Each named move below is a turn or a mirror, shown by a few rows before and after it. Which moves, in which order, take the first row of each later pair to the second? The first pair is answered.
veb:
[  8 -19   3  -7 -25  20  -4 -18  12] => [  7 -20   7  -6 -25  20  -1 -18  11]
[ -2  10  15  19 -35  16   7 -14  18] => [ -5   6  17   9 -39  12  15 -12  12]
[  6  23  18  13 -11  34 -64  -9  24] => [-30 -31  28 -31 -44   0  39  11 -32]
mipas:
[-23 -25  -9 -21   1 -11  39   5 -24] => [ -8 -21 -25 -15  21   8  32 -24 -16]
[ 41  16 -12  32  31  55 -69 -55  34] => [ 26  45  14  38  -5   5 -92  24  51]
[ -2   7  13  -4 -26 -14  30  22   3] => [  1  -9  10  -5 -18   3  43  -6  -4]
gugun:
[  3   5   3  18   8  21 -49  -2  10] => [  2  21 -13  20  30  -1 -36   4   7]
[ -7   3  11   2 -22 -11   0  28   0] => [-11   3 -14  -3  13 -14  26   1 -14]
[  5  15 -43  13  61  19 -30 -54  10] => [ 16  -6   8  13   0  45 -66 -32  33]
Now pairs of rows:
Each pair is two moves apart.
[-26  -7  27 -16  -9  -2  14  26   2] => [-17  -1  32  -8 -13   6 -13  28  11] => veb, mipas
[-11  -6  29 -26 -40  -8  16  32  -6] => [  7  47  -4   9  27  -7 -35   8  16] => gugun, veb
[ -4  -2 -24  -3  27   8  17 -25  -9] => [-15   4 -22  -2  21 -14  28  -5 -16] => mipas, veb
[ 20  21 -17  18  29  -2 -20 -21   1] => [ 13  12 -23  11  32  -2   1 -35  -8] => mipas, gugun
[-21  15  -6   7  14 -34  18  17 -13] => [-16  17  -1  13  -2 -36   2  28  -4] => veb, mipas
[ 17   6 -36  17  34  10 -22 -14  11] => [  3 -49   7 -12 -33  26  10   3  -2] => veb, gugun
[  3  20 -35  21  34  29 -17 -24   4] => [ -8  12 -43   5  36  15  21 -21 -12] => veb, mipas
[  7  35  15   3  -8 -15 -33  25  40] => [-13 -23   9 -32 -15  -4  53  -2  -3] => veb, mipas
[-18   9   9  -5 -16 -42   4  34  -9] => [  9  20 -22  11  37   3 -23 -32   1] => gugun, veb
[ -4   8 -17  -9  23 -18  25  -3 -20] => [  1  28  -5   8  19 -19 -12  18   2] => veb, mipas
[-43 -10  15 -19 -32 -22  -3  27 -16] => [-33  -3  23 -10 -39 -12 -28  24  -4] => veb, mipas
[ 16 -13  10 -10 -23  20 -32 -10  18] => [ 11 -30   1 -19 -13  25  -5 -27   2] => veb, mipas
[  0 -44  14 -26 -27  28  40 -16 -19] => [ 19  40   5  21   3  -3 -56  30  29] => veb, gugun
[ -7 -11  20   2   6   2  52 -27 -13] => [  5 -20  37   6 -19  20  25 -25  -3] => gugun, mipas
[  2  10 -11   6  23  -7   7  -6  -3] => [  8   0   3   6   2  13 -15 -13   9] => gugun, mipas
[ 17 -10  20  -9 -30  13  11  28  -3] => [ 24  -8  19  -7 -31  21  -3  21   1] => veb, mipas
[-34   2  -3  -8 -19 -36  20  41  -1] => [-24 -39  17 -16 -39  18  13   2   0] => gugun, gugun
[  6   2 -23   3  19  15  -3 -26  21] => [  4 -20  13 -13 -30  19   4   2  24] => veb, gugun
[-10 -36   3 -11 -11 -11  40  15 -42] => [-13 -24   8  -9 -17 -26  27  31 -32] => gugun, gugun
[  7 -14  20   0 -26  29  -9  -5   5] => [-14   4  14  -5 -19 -19  16  30 -10] => gugun, mipas
[-18 -14 -27 -28   0 -56  27   0  -4] => [ 19 -14 -15  -5  -3   9 -44 -50  31] => gugun, veb
[  6   3   2  29 -10   5 -15  -6  -2] => [  5   1 -16  30   6   3  -1 -18  -9] => gugun, gugun
[ -6  23  13   4 -17 -30 -20  49   7] => [ 14  19  17  14 -10   0 -44  24  25] => mipas, veb
[-24  27 -26  21  17 -36  15  27   4] => [-10  35 -23  29  19 -20 -14  23  20] => mipas, veb
[ 10  31 -18   9  35 -24  -7   3   3] => [ -7   7   0 -10   0 -38  22  31 -10] => mipas, mipas
[  1   1   0  13  14  -2 -16 -21  -6] => [ -9 -18  18   1 -16  -2  -4  -5 -12] => veb, gugun
[  9 -24  18  -6  -2  12 -13  -5   6] => [  6 -12  -6  -3  34  -9   6  -8  -6] => gugun, gugun
[ 29  24   5   5 -20 -10 -31  12  20] => [ 16  34 -16  -2   6 -37  -2  18   4] => gugun, mipas
[  4  15 -16  23  14  10 -20 -13  15] => [-15   5   8   7 -21 -17  -3  29   9] => mipas, mipas
[  3  -9  48  -7 -61  -8 -16  38  -4] => [  8  53 -17  23  39 -44 -23  21  -6] => gugun, veb
[ -2  11  -5  -6 -11 -22  32 -18  -5] => [ 16  14   6   6 -21  11  -6 -28  16] => gugun, veb
[ 11  20  13 -11 -38   4 -31  18  16] => [ 11  12  20 -16 -45  11 -26  13  12] => mipas, veb
[-10 -13   6  -6 -31 -27   5   3 -24] => [  2  20 -20  14   9 -24 -25 -15 -12] => veb, gugun
[ -8 -32   2 -17 -15  21   3  -7  -5] => [-18  -4 -22 -12  14 -18  17  11 -11] => gugun, gugun
[  7  20  -2  17 -10   0 -31  13  18] => [ -7 -17  11  -7 -33   1  12  13  -5] => mipas, mipas
[  2  25 -49  30  17   8  23 -21  12] => [ 15  15 -13  35 -26  35 -18  -7  34] => gugun, mipas
[ 20  34   1  12  18   0 -52   7  42] => [-12 -32   9 -38 -16 -11  52   3 -12] => veb, gugun
[  4  -1  -6  -9   2  18 -34 -17  11] => [ -2  17 -20 -10  20 -15 -24   2   6] => mipas, gugun
[ 12 -24   2  14  23  12 -15 -40   5] => [-10 -37  27  -3 -20 -17   9  11  -7] => gugun, veb
[ 17 -15   1  -3  -8   0 -23 -19   7] => [ 12  -1 -18  -2  23 -18  -6 -19   2] => gugun, gugun
[ 21  22  33  10 -32 -14 -93  40  41] => [-22  23 -37 -20  40 -91  34  40 -26] => mipas, gugun
[-20   0 -29   9  30 -27  59 -10 -24] => [  4 -40  13  11 -26  54   6 -43   3] => mipas, gugun
[  1  -3 -13   9   0 -25 -11   9  -9] => [  3 -21   0  12 -15   0 -18  -4  -7] => gugun, gugun
[-44  -9   1  14   9 -18  41  -3   5] => [-39 -14  28  17 -22 -11  17  17  18] => gugun, gugun
[ 22 -12  16  19 -18  20 -34  12  22] => [ 10 -42   7  -6 -13  28  22 -16  -5] => veb, mipas
[ -3   0  33 -11 -46 -11   2  47  10] => [ 29  15  21  12 -21  38 -41   0  29] => mipas, veb
[  4   9   0   8 -23  22 -23   9  15] => [ -3   7 -26   8  11  26   6 -17  -2] => gugun, gugun
[  4  -4  -8   8  15  21 -17 -36  -2] => [ -6  21   8  11  -9 -12 -34  20  10] => mipas, mipas
[ 11 -44   7   9  16   8  23 -17 -25] => [ 22  -4  13  35  24   3 -39  -2   7] => veb, mipas
[ -1 -10 -20 -14   5 -15  27  18 -16] => [  4   0 -37  -2  28  -5  10   0 -10] => mipas, mipas
[  1  14  10   8  -7  15 -32 -14  29] => [-23   7  -7 -13  -2 -27  32   4   1] => gugun, veb
[ -7  -5 -13  -6  11 -47  40  35 -33] => [ 25  26 -28  28  46  -6 -31  -6   3] => mipas, veb
[ -5  12 -13  -3  19 -13   7  -5   0] => [  0   2  14  -5 -12   1 -14  12   9] => gugun, gugun
[ 19  12 -17  13  13  17 -34 -21  13] => [ -6 -24  20 -20 -40  -4  17  13  -9] => veb, gugun
[  3   6 -12   5  37   9   6 -36  -6] => [  5 -18  32  -4 -24  23 -12 -11   8] => veb, gugun
[-20 -17  32 -11 -46  -4  13  19 -11] => [ 11  -4  15  14  -4  46 -41 -37   7] => mipas, veb
[  7 -10   0   7  29   6   2 -33   0] => [ 13  -1   5  16  23  10 -24 -22  14] => mipas, gugun
